(in the rows, 100 means zero)
One hidden turn or mirror swaps the rows below in pairs. Which row is each named row swapped with?
K_82: |  99 |  74 |  89 | 149 |  73 | 125 |  98 | 111 | 112 | 131 | 109 | 112 | 101 | 145 |  93 | 105 |
K_128: |  73 |  96 | 106 | 118 | 110 | 154 |  89 |  89 | 119 | 113 |  86 | 125 |  82 | 125 | 121 |  97 |
K_126: | 134 |  98 | 109 | 121 |  85 | 105 | 114 |  87 |  98 | 109 | 110 | 101 | 120 |  67 | 105 | 113 |
K_976: |  97 |  72 | 103 | 113 |  54 | 122 | 100 | 102 |  67 |  89 |  88 | 126 | 124 |  68 |  96 | 113 |
K_433: |  80 |  99 |  53 |  95 |  60 |  86 | 104 |  71 |  71 | 109 |  75 | 126 |  83 | 131 | 131 | 107 |
K_309: |  93 |  70 |  52 | 122 |  49 |  82 |  89 |  89 | 101 | 119 |  98 | 118 |  99 | 111 | 116 |  72 |
K_374: |  69 |  91 |  71 |  95 |  80 | 123 |  88 |  54 | 109 | 108 |  73 | 101 |  81 | 101 | 127 |  73 |
K_419: | 114 |  92 | 101 | 117 |  85 | 103 | 115 |  91 |  92 | 111 | 120 | 104 | 121 |  61 | 102 | 123 |
K_84: | 103 |  62 | 100 | 110 |  70 | 111 | 102 | 106 |  73 |  91 |  83 | 123 | 131 |  71 |  99 | 124 |
K_787: |  90 |  81 | 117 | 138 | 104 | 138 | 126 | 112 | 106 | 109 | 118 | 115 |  90 | 136 | 106 | 105 |
K_395: | 114 |  98 |  96 | 128 | 109 | 145 | 121 |  67 |  72 |  90 | 100 | 125 |  68 | 136 | 121 | 114 |
K_185: |  97 |  86 |  74 |  97 |  75 | 116 | 106 |  42 |  54 |  88 |  89 | 126 |  64 | 115 | 124 |  95 |
K_396: |  76 |  73 |  70 |  91 |  60 |  75 |  97 |  72 |  82 |  93 |  90 | 106 |  87 | 101 | 117 |  72 |
K_999: |  97 | 100 |  78 | 123 | 101 | 141 | 133 |  95 |  85 | 126 | 100 | 118 | 100 | 157 | 123 | 118 |

K_128 is swapped with K_374
K_84 is swapped with K_419
K_787 is swapped with K_396

